500 stands for zero in the data rows.
The table, row by row:
[369 507 436 526 346 506 487 492 409 544 564 613 554 214 523 347 297 597 499
 627 381 649 530 623 440 517 544 501 337 506 357 401 604 438 651 691 490 469
 549 494 586 195 328 435 469 449 496 569 374]
[447 606 469 557 133 519 560 641 531 501 666 690 534 423 477 443 413 775 427
 426 467 466 634 523 742 367 433 335 109 563 409 246 628 220 562 486 272 637
 694 418 744 419 439 602 438 446 535 631 441]
[368 550 418 557 389 413 457 373 417 699 738 541 414 525 585 344 399 418 631
 610 625 464 593 541 380 675 410 461 507 517 392 407 566 479 436 605 402 452
 588 435 420 362 643 418 635 761 656 386 455]
[198 509 478 522 387 522 549 584 483 594 582 827 678 353 513 483 472 495 656
 584 395 607 688 760 366 446 347 575 325 502 495 368 587 465 598 546 495 414
 339 483 553 457 182 411 452 618 591 645 479]
[491 435 362 555 508 435 466 392 541 649 664 480 344 454 510 333 471 375 544
 629 614 535 562 489 318 768 430 360 589 637 328 202 600 484 423 534 425 649
 493 400 428 363 538 423 603 618 792 302 403]
[487 511 413 527 326 535 509 506 440 703 523 712 631 215 495 388 340 548 506
 727 397 359 608 481 491 668 579 371 470 585 344 307 672 309 507 688 481 388
 701 508 534 234 413 328 479 601 636 498 266]
[575 486 349 656 492 409 538 458 393 700 614 710 420 474 601 486 400 475 626
 646 376 503 766 600 640 647 510 511 549 538 434 489 547 403 674 574 491 493
 437 400 595 385 319 441 500 789 695 517 438]
[613 495 177 588 521 290 617 506 309 778 655 670 464 421 682 379 382 350 572
 760 379 314 675 755 493 775 471 632 500 521 520 152 603 533 730 770 497 574
 361 305 531 409 241 366 547 714 828 359 513]
[466 434 395 560 371 422 439 241 490 452 680 602 292 453 518 419 487 585 495
 558 523 381 584 366 775 604 515 390 187 655 420 423 746 365 455 584 239 488
 661 448 647 398 456 665 488 588 643 495 624]
[334 550 475 467 503 498 396 276 588 484 647 658 399 696 362 552 602 392 571
 424 603 584 683 557 407 493 247 364 417 468 256 474 584 479 588 442 290 734
 430 666 427 406 598 550 542 645 594 413 632]
[386 420 633 413 586 413 285 358 640 426 615 627 331 655 430 622 645 470 609
 459 663 550 541 539 365 537 182 356 419 560 323 508 475 310 486 409 298 666
 394 645 468 379 530 474 287 451 715 413 667]
[284 405 546 342 422 548 484 507 664 379 557 649 597 497 345 528 623 361 635
 534 566 596 619 705 255 540 222 416 493 595 353 471 433 380 462 578 500 564
 391 607 466 291 512 315 476 526 460 584 385]
[460 361 307 520 478 381 495 385 502 599 675 614 403 550 517 389 456 447 631
 646 460 491 596 534 447 714 362 602 569 541 246 532 611 508 438 554 475 592
 494 422 492 286 562 444 440 547 603 380 375]
[458 463 345 530 552 360 462 294 622 618 646 509 337 672 526 432 542 285 664
 581 577 535 701 466 258 711 324 460 697 538 155 451 604 477 495 553 473 652
 488 515 458 407 543 369 469 730 754 447 435]
[250 360 519 513 388 487 356 648 453 589 535 799 772 445 536 577 451 555 602
 501 365 461 619 791 382 508 293 672 310 541 473 352 494 436 815 695 386 568
 446 398 446 583 162 208 475 611 578 525 491]
[390 535 311 615 364 513 435 663 398 658 643 752 542 318 479 464 301 552 421
 785 404 380 647 585 464 420 529 406 298 443 393 420 720 416 460 690 478 432
 570 480 595 308 332 346 429 464 516 646 462]
[677 503 410 607 547 392 421 510 425 631 674 645 477 456 691 498 495 419 615
 787 327 291 714 753 479 702 546 668 465 413 516 290 698 343 722 823 333 635
 372 398 619 482 322 224 510 607 676 261 554]
[446 548 466 560 377 516 494 410 529 528 695 626 377 453 451 492 443 554 588
 569 502 346 551 589 457 554 451 387 314 586 465 369 654 408 540 686 329 605
 546 442 736 460 465 640 383 440 617 476 573]
[226 471 511 482 444 540 516 574 496 490 500 614 631 446 395 480 458 348 534
 585 596 575 734 606 351 387 349 456 529 591 318 368 461 461 492 422 595 485
 421 463 502 421 437 411 445 416 525 638 333]
[253 578 533 474 132 448 522 535 393 438 601 656 398 444 413 574 435 694 540
 418 494 488 474 623 544 409 378 406 119 652 354 397 657 242 557 609 270 461
 576 418 586 397 289 661 334 346 532 689 532]
[181 536 414 452 391 492 446 686 452 587 503 838 825 388 518 558 498 603 487
 700 397 540 735 733 540 463 306 414 289 564 443 344 570 385 753 741 617 459
 480 526 518 300 200 278 466 564 441 598 343]
[666 553 443 609 257 340 564 372 457 513 854 596 392 484 462 339 389 565 478
 562 514 366 618 424 674 635 419 470 137 589 349 329 839 365 573 656 54 556
 619 388 696 418 410 789 362 536 737 434 457]
[255 536 428 424 492 581 554 666 589 422 502 618 469 550 378 492 510 482 485
 553 658 736 580 584 295 462 265 399 410 493 304 378 463 547 581 470 513 524
 524 545 478 410 428 330 481 519 458 571 358]
[370 383 481 540 372 492 439 555 457 522 583 664 590 474 566 564 559 514 459
 542 479 490 635 656 435 499 439 545 280 496 466 389 408 350 781 692 468 539
 493 564 632 474 304 393 476 534 482 472 450]
[283 474 384 456 314 543 654 532 436 696 485 726 520 333 522 391 198 761 486
 674 355 489 573 552 361 483 474 366 353 584 451 311 583 466 475 662 500 395
 576 293 583 295 339 362 424 534 479 566 291]
[424 455 505 576 424 404 459 387 402 508 655 593 452 563 345 648 544 485 555
 599 419 467 586 649 536 487 329 554 208 591 437 419 506 438 681 628 338 475
 427 389 469 599 282 566 498 559 674 461 609]
[575 417 431 661 514 370 603 458 429 652 671 551 583 407 613 443 519 443 563
 706 396 359 677 685 325 617 527 696 471 526 546 363 548 407 752 723 462 517
 485 408 669 441 303 405 441 670 653 387 509]
[379 465 384 452 335 356 576 630 348 623 601 633 495 355 636 367 355 505 547
 689 327 505 602 529 529 599 581 517 385 497 384 262 562 276 508 655 367 382
 581 249 714 327 308 318 432 516 561 566 267]
[281 509 374 501 256 509 497 629 397 679 557 726 705 347 571 362 273 515 567
 646 332 467 670 543 393 684 482 391 218 379 344 216 757 418 467 662 552 399
 531 441 669 270 319 430 413 469 557 670 247]
[633 464 247 572 299 366 528 533 372 716 623 588 517 433 623 304 367 455 626
 676 430 407 650 517 531 652 548 588 568 386 390 346 654 493 696 735 450 531
 441 351 601 521 306 289 501 675 613 372 498]
[331 574 533 611 97 469 497 559 459 442 625 698 547 451 365 523 494 670 529
 549 581 518 559 541 685 423 351 357 27 654 417 290 729 316 601 620 141 492
 624 502 670 470 336 646 353 254 518 659 530]
[210 518 487 314 476 530 437 547 719 490 448 569 578 555 394 467 459 361 520
 503 561 703 666 576 230 490 226 528 442 440 277 361 419 432 494 446 520 535
 495 622 376 292 516 336 384 546 524 694 435]
[262 420 470 644 463 401 479 598 438 576 575 791 740 461 637 693 529 512 662
 659 332 598 678 879 441 417 319 541 270 521 433 373 478 373 791 713 513 491
 372 441 525 404 124 388 493 535 568 437 467]
[459 423 409 543 325 415 593 318 451 545 524 550 398 422 481 468 461 509 506
 672 414 497 523 500 661 644 681 481 327 483 343 415 606 387 512 648 197 523
 629 427 618 480 537 539 459 542 641 453 366]
[396 470 533 509 305 517 423 465 653 491 642 677 392 675 459 489 602 463 604
 395 540 440 616 488 574 489 369 381 311 605 524 479 539 311 553 437 199 599
 439 549 450 477 585 620 416 561 578 363 620]
[316 379 270 505 206 541 622 612 310 730 562 680 620 295 592 289 252 573 560
 687 342 567 667 535 483 536 565 339 346 572 217 281 709 343 456 760 482 415
 531 259 623 321 325 333 384 554 489 677 281]
[539 478 251 496 524 399 423 371 433 656 642 679 394 654 455 426 381 325 610
 621 467 503 562 594 386 684 392 541 560 603 253 468 497 585 593 484 494 566
 399 480 493 270 559 416 540 718 569 352 369]
[381 529 672 451 216 410 418 560 497 465 698 782 507 522 398 507 434 733 510
 580 537 488 518 577 693 469 527 321 159 596 459 361 655 356 610 577 212 516
 561 391 628 381 378 569 438 344 539 663 508]
[381 420 349 597 415 328 479 545 318 627 571 619 554 329 528 415 308 490 567
 594 454 448 697 507 509 560 504 403 362 510 394 358 621 450 427 684 467 371
 500 295 655 292 394 383 468 559 613 594 415]
[579 446 296 617 462 426 568 476 484 690 750 696 495 567 580 519 429 410 481
 753 457 244 577 621 320 706 494 571 544 477 486 504 591 496 701 656 422 469
 357 263 568 490 313 435 453 634 579 374 504]
[265 645 498 416 126 418 527 567 546 483 560 658 489 408 440 562 494 734 471
 392 584 469 588 524 580 436 478 207 0 614 509 345 651 382 576 611 121 514
 629 637 610 465 305 653 403 417 559 654 449]
[413 389 395 531 383 522 550 453 399 629 562 659 593 255 510 309 392 695 542
 670 422 472 628 614 506 728 575 467 384 540 292 238 646 384 454 619 432 414
 557 332 562 300 349 456 450 647 534 603 298]
[273 427 469 423 432 403 485 511 587 488 511 628 569 518 345 568 435 375 573
 456 515 742 625 536 265 524 311 494 640 574 337 391 507 514 508 418 578 578
 464 603 422 315 583 393 422 509 535 652 532]
[495 382 440 432 571 402 524 382 652 579 724 697 371 589 481 367 436 281 607
 618 462 616 648 478 302 704 313 465 617 480 264 373 604 420 475 478 366 665
 441 438 448 337 621 409 530 710 716 363 396]
[511 511 284 613 352 432 533 609 422 712 592 716 452 218 524 297 402 604 626
 745 378 451 599 446 470 618 641 461 341 594 294 237 785 417 601 686 462 445
 647 369 581 325 372 569 516 600 582 578 277]
[406 428 401 539 371 449 572 552 419 637 483 648 661 369 533 288 343 612 546
 692 405 508 661 572 513 554 519 429 394 556 377 276 673 430 475 679 494 431
 625 384 559 357 414 542 544 530 517 626 248]
[519 547 378 465 439 516 629 544 376 676 562 702 533 257 542 436 300 549 496
 668 371 427 735 511 445 508 499 384 320 662 478 450 715 487 483 719 414 458
 426 272 595 291 355 433 434 445 562 580 306]
[524 621 395 558 451 395 492 345 328 577 738 538 506 496 514 478 481 554 535
 687 510 428 599 510 634 599 512 376 321 486 434 416 596 371 631 591 257 459
 518 319 601 516 482 605 503 651 603 544 544]
[261 496 508 397 417 546 488 614 515 515 518 602 567 589 537 493 436 498 510
 612 491 636 672 672 345 495 214 478 499 610 314 309 499 420 482 439 539 523
 448 610 433 386 458 428 430 518 548 485 362]
[276 610 490 476 502 578 478 405 732 398 755 474 399 670 442 458 702 399 602
 529 659 531 638 598 318 537 246 465 402 556 363 494 528 402 517 375 186 684
 495 531 507 561 606 546 495 401 573 402 528]
[565 614 456 514 309 487 542 456 539 492 737 623 345 390 416 442 467 553 474
 587 629 431 558 471 662 636 517 473 230 537 395 289 712 371 545 630 271 574
 502 338 623 394 480 595 371 565 709 529 529]
[501 581 429 578 255 288 488 389 424 571 808 552 382 393 556 396 361 725 578
 545 593 321 583 535 621 643 638 407 195 528 346 346 772 403 560 707 103 492
 719 383 667 507 503 723 415 475 729 412 568]
[283 400 452 399 429 494 406 563 515 455 516 767 575 567 472 477 575 365 607
 504 524 678 651 640 185 515 118 423 408 428 319 466 534 379 545 493 484 698
 325 580 353 273 581 315 458 545 496 582 368]
[281 610 508 574 328 485 596 601 561 460 636 645 590 447 281 485 403 666 550
 473 578 483 489 577 560 489 502 375 38 513 433 361 612 400 520 630 196 542
 629 514 632 486 342 607 471 353 528 496 540]
[418 522 487 435 430 430 520 416 701 424 674 598 439 505 504 597 576 533 519
 535 499 516 567 528 509 580 264 306 308 529 424 538 552 458 464 554 205 606
 460 544 550 482 529 643 447 520 497 421 576]
[306 622 502 526 285 392 463 551 552 470 678 575 665 415 517 547 516 614 508
 595 576 554 580 628 560 479 373 376 139 551 233 430 549 366 467 638 376 472
 706 415 535 353 422 595 406 405 405 569 378]
[510 500 286 486 441 448 479 594 360 720 538 618 506 306 510 200 368 394 563
 736 458 526 643 446 528 726 634 475 320 597 368 212 620 404 367 684 442 406
 578 233 691 184 409 501 566 553 582 558 306]
[246 486 507 486 341 415 448 493 548 561 487 657 540 503 439 581 551 426 444
 620 520 566 667 639 300 520 230 516 526 493 379 453 484 397 560 483 417 553
 477 479 387 449 567 403 427 480 513 596 414]
[207 523 578 438 399 503 543 449 578 437 534 710 478 603 454 594 413 400 461
 471 630 642 725 620 286 488 145 454 517 611 286 404 493 514 473 364 463 590
 451 695 370 341 569 339 454 527 473 552 380]
Each row is a mix of 2 hidden patterns, all the same size, taken from one set. Each row also carries a little noise. Patterns are numbered 0, 1, 2 and so on, in the order they first appear below.
Rows drawn again from the table, each followed by the numbers of its patterns, largest weight first:
[458 463 345 530 552 360 462 294 622 618 646 509 337 672 526 432 542 285 664
 581 577 535 701 466 258 711 324 460 697 538 155 451 604 477 495 553 473 652
 488 515 458 407 543 369 469 730 754 447 435] 0 1
[565 614 456 514 309 487 542 456 539 492 737 623 345 390 416 442 467 553 474
 587 629 431 558 471 662 636 517 473 230 537 395 289 712 371 545 630 271 574
 502 338 623 394 480 595 371 565 709 529 529] 2 1
[460 361 307 520 478 381 495 385 502 599 675 614 403 550 517 389 456 447 631
 646 460 491 596 534 447 714 362 602 569 541 246 532 611 508 438 554 475 592
 494 422 492 286 562 444 440 547 603 380 375] 1 0
[446 548 466 560 377 516 494 410 529 528 695 626 377 453 451 492 443 554 588
 569 502 346 551 589 457 554 451 387 314 586 465 369 654 408 540 686 329 605
 546 442 736 460 465 640 383 440 617 476 573] 2 1
[369 507 436 526 346 506 487 492 409 544 564 613 554 214 523 347 297 597 499
 627 381 649 530 623 440 517 544 501 337 506 357 401 604 438 651 691 490 469
 549 494 586 195 328 435 469 449 496 569 374] 3 1
[487 511 413 527 326 535 509 506 440 703 523 712 631 215 495 388 340 548 506
 727 397 359 608 481 491 668 579 371 470 585 344 307 672 309 507 688 481 388
 701 508 534 234 413 328 479 601 636 498 266] 1 3
[539 478 251 496 524 399 423 371 433 656 642 679 394 654 455 426 381 325 610
 621 467 503 562 594 386 684 392 541 560 603 253 468 497 585 593 484 494 566
 399 480 493 270 559 416 540 718 569 352 369] 0 1
[386 420 633 413 586 413 285 358 640 426 615 627 331 655 430 622 645 470 609
 459 663 550 541 539 365 537 182 356 419 560 323 508 475 310 486 409 298 666
 394 645 468 379 530 474 287 451 715 413 667] 0 2
[491 435 362 555 508 435 466 392 541 649 664 480 344 454 510 333 471 375 544
 629 614 535 562 489 318 768 430 360 589 637 328 202 600 484 423 534 425 649
 493 400 428 363 538 423 603 618 792 302 403] 1 0
[396 470 533 509 305 517 423 465 653 491 642 677 392 675 459 489 602 463 604
 395 540 440 616 488 574 489 369 381 311 605 524 479 539 311 553 437 199 599
 439 549 450 477 585 620 416 561 578 363 620] 2 0
[511 511 284 613 352 432 533 609 422 712 592 716 452 218 524 297 402 604 626
 745 378 451 599 446 470 618 641 461 341 594 294 237 785 417 601 686 462 445
 647 369 581 325 372 569 516 600 582 578 277] 1 3
[246 486 507 486 341 415 448 493 548 561 487 657 540 503 439 581 551 426 444
 620 520 566 667 639 300 520 230 516 526 493 379 453 484 397 560 483 417 553
 477 479 387 449 567 403 427 480 513 596 414] 0 3
[255 536 428 424 492 581 554 666 589 422 502 618 469 550 378 492 510 482 485
 553 658 736 580 584 295 462 265 399 410 493 304 378 463 547 581 470 513 524
 524 545 478 410 428 330 481 519 458 571 358] 3 0
[283 400 452 399 429 494 406 563 515 455 516 767 575 567 472 477 575 365 607
 504 524 678 651 640 185 515 118 423 408 428 319 466 534 379 545 493 484 698
 325 580 353 273 581 315 458 545 496 582 368] 0 3
[459 423 409 543 325 415 593 318 451 545 524 550 398 422 481 468 461 509 506
 672 414 497 523 500 661 644 681 481 327 483 343 415 606 387 512 648 197 523
 629 427 618 480 537 539 459 542 641 453 366] 1 2
[253 578 533 474 132 448 522 535 393 438 601 656 398 444 413 574 435 694 540
 418 494 488 474 623 544 409 378 406 119 652 354 397 657 242 557 609 270 461
 576 418 586 397 289 661 334 346 532 689 532] 2 3
[368 550 418 557 389 413 457 373 417 699 738 541 414 525 585 344 399 418 631
 610 625 464 593 541 380 675 410 461 507 517 392 407 566 479 436 605 402 452
 588 435 420 362 643 418 635 761 656 386 455] 1 0
[579 446 296 617 462 426 568 476 484 690 750 696 495 567 580 519 429 410 481
 753 457 244 577 621 320 706 494 571 544 477 486 504 591 496 701 656 422 469
 357 263 568 490 313 435 453 634 579 374 504] 1 4
[666 553 443 609 257 340 564 372 457 513 854 596 392 484 462 339 389 565 478
 562 514 366 618 424 674 635 419 470 137 589 349 329 839 365 573 656 54 556
 619 388 696 418 410 789 362 536 737 434 457] 2 1
[519 547 378 465 439 516 629 544 376 676 562 702 533 257 542 436 300 549 496
 668 371 427 735 511 445 508 499 384 320 662 478 450 715 487 483 719 414 458
 426 272 595 291 355 433 434 445 562 580 306] 1 3
[613 495 177 588 521 290 617 506 309 778 655 670 464 421 682 379 382 350 572
 760 379 314 675 755 493 775 471 632 500 521 520 152 603 533 730 770 497 574
 361 305 531 409 241 366 547 714 828 359 513] 1 4
[273 427 469 423 432 403 485 511 587 488 511 628 569 518 345 568 435 375 573
 456 515 742 625 536 265 524 311 494 640 574 337 391 507 514 508 418 578 578
 464 603 422 315 583 393 422 509 535 652 532] 0 3
[250 360 519 513 388 487 356 648 453 589 535 799 772 445 536 577 451 555 602
 501 365 461 619 791 382 508 293 672 310 541 473 352 494 436 815 695 386 568
 446 398 446 583 162 208 475 611 578 525 491] 4 3
[524 621 395 558 451 395 492 345 328 577 738 538 506 496 514 478 481 554 535
 687 510 428 599 510 634 599 512 376 321 486 434 416 596 371 631 591 257 459
 518 319 601 516 482 605 503 651 603 544 544] 1 2
[262 420 470 644 463 401 479 598 438 576 575 791 740 461 637 693 529 512 662
 659 332 598 678 879 441 417 319 541 270 521 433 373 478 373 791 713 513 491
 372 441 525 404 124 388 493 535 568 437 467] 4 3
[207 523 578 438 399 503 543 449 578 437 534 710 478 603 454 594 413 400 461
 471 630 642 725 620 286 488 145 454 517 611 286 404 493 514 473 364 463 590
 451 695 370 341 569 339 454 527 473 552 380] 0 3
[381 529 672 451 216 410 418 560 497 465 698 782 507 522 398 507 434 733 510
 580 537 488 518 577 693 469 527 321 159 596 459 361 655 356 610 577 212 516
 561 391 628 381 378 569 438 344 539 663 508] 2 3
[381 420 349 597 415 328 479 545 318 627 571 619 554 329 528 415 308 490 567
 594 454 448 697 507 509 560 504 403 362 510 394 358 621 450 427 684 467 371
 500 295 655 292 394 383 468 559 613 594 415] 3 1
[281 509 374 501 256 509 497 629 397 679 557 726 705 347 571 362 273 515 567
 646 332 467 670 543 393 684 482 391 218 379 344 216 757 418 467 662 552 399
 531 441 669 270 319 430 413 469 557 670 247] 3 1
[390 535 311 615 364 513 435 663 398 658 643 752 542 318 479 464 301 552 421
 785 404 380 647 585 464 420 529 406 298 443 393 420 720 416 460 690 478 432
 570 480 595 308 332 346 429 464 516 646 462] 3 1
[495 382 440 432 571 402 524 382 652 579 724 697 371 589 481 367 436 281 607
 618 462 616 648 478 302 704 313 465 617 480 264 373 604 420 475 478 366 665
 441 438 448 337 621 409 530 710 716 363 396] 0 1
[501 581 429 578 255 288 488 389 424 571 808 552 382 393 556 396 361 725 578
 545 593 321 583 535 621 643 638 407 195 528 346 346 772 403 560 707 103 492
 719 383 667 507 503 723 415 475 729 412 568] 2 1
[406 428 401 539 371 449 572 552 419 637 483 648 661 369 533 288 343 612 546
 692 405 508 661 572 513 554 519 429 394 556 377 276 673 430 475 679 494 431
 625 384 559 357 414 542 544 530 517 626 248] 3 1
[379 465 384 452 335 356 576 630 348 623 601 633 495 355 636 367 355 505 547
 689 327 505 602 529 529 599 581 517 385 497 384 262 562 276 508 655 367 382
 581 249 714 327 308 318 432 516 561 566 267] 1 3
[370 383 481 540 372 492 439 555 457 522 583 664 590 474 566 564 559 514 459
 542 479 490 635 656 435 499 439 545 280 496 466 389 408 350 781 692 468 539
 493 564 632 474 304 393 476 534 482 472 450] 4 3
[198 509 478 522 387 522 549 584 483 594 582 827 678 353 513 483 472 495 656
 584 395 607 688 760 366 446 347 575 325 502 495 368 587 465 598 546 495 414
 339 483 553 457 182 411 452 618 591 645 479] 3 4
[633 464 247 572 299 366 528 533 372 716 623 588 517 433 623 304 367 455 626
 676 430 407 650 517 531 652 548 588 568 386 390 346 654 493 696 735 450 531
 441 351 601 521 306 289 501 675 613 372 498] 1 4
[413 389 395 531 383 522 550 453 399 629 562 659 593 255 510 309 392 695 542
 670 422 472 628 614 506 728 575 467 384 540 292 238 646 384 454 619 432 414
 557 332 562 300 349 456 450 647 534 603 298] 1 3
[331 574 533 611 97 469 497 559 459 442 625 698 547 451 365 523 494 670 529
 549 581 518 559 541 685 423 351 357 27 654 417 290 729 316 601 620 141 492
 624 502 670 470 336 646 353 254 518 659 530] 2 3
[306 622 502 526 285 392 463 551 552 470 678 575 665 415 517 547 516 614 508
 595 576 554 580 628 560 479 373 376 139 551 233 430 549 366 467 638 376 472
 706 415 535 353 422 595 406 405 405 569 378] 3 2
[281 610 508 574 328 485 596 601 561 460 636 645 590 447 281 485 403 666 550
 473 578 483 489 577 560 489 502 375 38 513 433 361 612 400 520 630 196 542
 629 514 632 486 342 607 471 353 528 496 540] 2 3
[276 610 490 476 502 578 478 405 732 398 755 474 399 670 442 458 702 399 602
 529 659 531 638 598 318 537 246 465 402 556 363 494 528 402 517 375 186 684
 495 531 507 561 606 546 495 401 573 402 528] 0 2
[261 496 508 397 417 546 488 614 515 515 518 602 567 589 537 493 436 498 510
 612 491 636 672 672 345 495 214 478 499 610 314 309 499 420 482 439 539 523
 448 610 433 386 458 428 430 518 548 485 362] 0 3
[334 550 475 467 503 498 396 276 588 484 647 658 399 696 362 552 602 392 571
 424 603 584 683 557 407 493 247 364 417 468 256 474 584 479 588 442 290 734
 430 666 427 406 598 550 542 645 594 413 632] 0 2
[575 417 431 661 514 370 603 458 429 652 671 551 583 407 613 443 519 443 563
 706 396 359 677 685 325 617 527 696 471 526 546 363 548 407 752 723 462 517
 485 408 669 441 303 405 441 670 653 387 509] 4 1
[510 500 286 486 441 448 479 594 360 720 538 618 506 306 510 200 368 394 563
 736 458 526 643 446 528 726 634 475 320 597 368 212 620 404 367 684 442 406
 578 233 691 184 409 501 566 553 582 558 306] 1 3
[424 455 505 576 424 404 459 387 402 508 655 593 452 563 345 648 544 485 555
 599 419 467 586 649 536 487 329 554 208 591 437 419 506 438 681 628 338 475
 427 389 469 599 282 566 498 559 674 461 609] 2 4
[181 536 414 452 391 492 446 686 452 587 503 838 825 388 518 558 498 603 487
 700 397 540 735 733 540 463 306 414 289 564 443 344 570 385 753 741 617 459
 480 526 518 300 200 278 466 564 441 598 343] 3 4
[284 405 546 342 422 548 484 507 664 379 557 649 597 497 345 528 623 361 635
 534 566 596 619 705 255 540 222 416 493 595 353 471 433 380 462 578 500 564
 391 607 466 291 512 315 476 526 460 584 385] 0 3
[677 503 410 607 547 392 421 510 425 631 674 645 477 456 691 498 495 419 615
 787 327 291 714 753 479 702 546 668 465 413 516 290 698 343 722 823 333 635
 372 398 619 482 322 224 510 607 676 261 554] 4 1
[226 471 511 482 444 540 516 574 496 490 500 614 631 446 395 480 458 348 534
 585 596 575 734 606 351 387 349 456 529 591 318 368 461 461 492 422 595 485
 421 463 502 421 437 411 445 416 525 638 333] 3 0
[283 474 384 456 314 543 654 532 436 696 485 726 520 333 522 391 198 761 486
 674 355 489 573 552 361 483 474 366 353 584 451 311 583 466 475 662 500 395
 576 293 583 295 339 362 424 534 479 566 291] 3 1
[265 645 498 416 126 418 527 567 546 483 560 658 489 408 440 562 494 734 471
 392 584 469 588 524 580 436 478 207 0 614 509 345 651 382 576 611 121 514
 629 637 610 465 305 653 403 417 559 654 449] 2 3
[210 518 487 314 476 530 437 547 719 490 448 569 578 555 394 467 459 361 520
 503 561 703 666 576 230 490 226 528 442 440 277 361 419 432 494 446 520 535
 495 622 376 292 516 336 384 546 524 694 435] 0 3
[418 522 487 435 430 430 520 416 701 424 674 598 439 505 504 597 576 533 519
 535 499 516 567 528 509 580 264 306 308 529 424 538 552 458 464 554 205 606
 460 544 550 482 529 643 447 520 497 421 576] 2 0
[466 434 395 560 371 422 439 241 490 452 680 602 292 453 518 419 487 585 495
 558 523 381 584 366 775 604 515 390 187 655 420 423 746 365 455 584 239 488
 661 448 647 398 456 665 488 588 643 495 624] 2 1
[447 606 469 557 133 519 560 641 531 501 666 690 534 423 477 443 413 775 427
 426 467 466 634 523 742 367 433 335 109 563 409 246 628 220 562 486 272 637
 694 418 744 419 439 602 438 446 535 631 441] 2 3
[316 379 270 505 206 541 622 612 310 730 562 680 620 295 592 289 252 573 560
 687 342 567 667 535 483 536 565 339 346 572 217 281 709 343 456 760 482 415
 531 259 623 321 325 333 384 554 489 677 281] 3 1
[575 486 349 656 492 409 538 458 393 700 614 710 420 474 601 486 400 475 626
 646 376 503 766 600 640 647 510 511 549 538 434 489 547 403 674 574 491 493
 437 400 595 385 319 441 500 789 695 517 438] 1 4
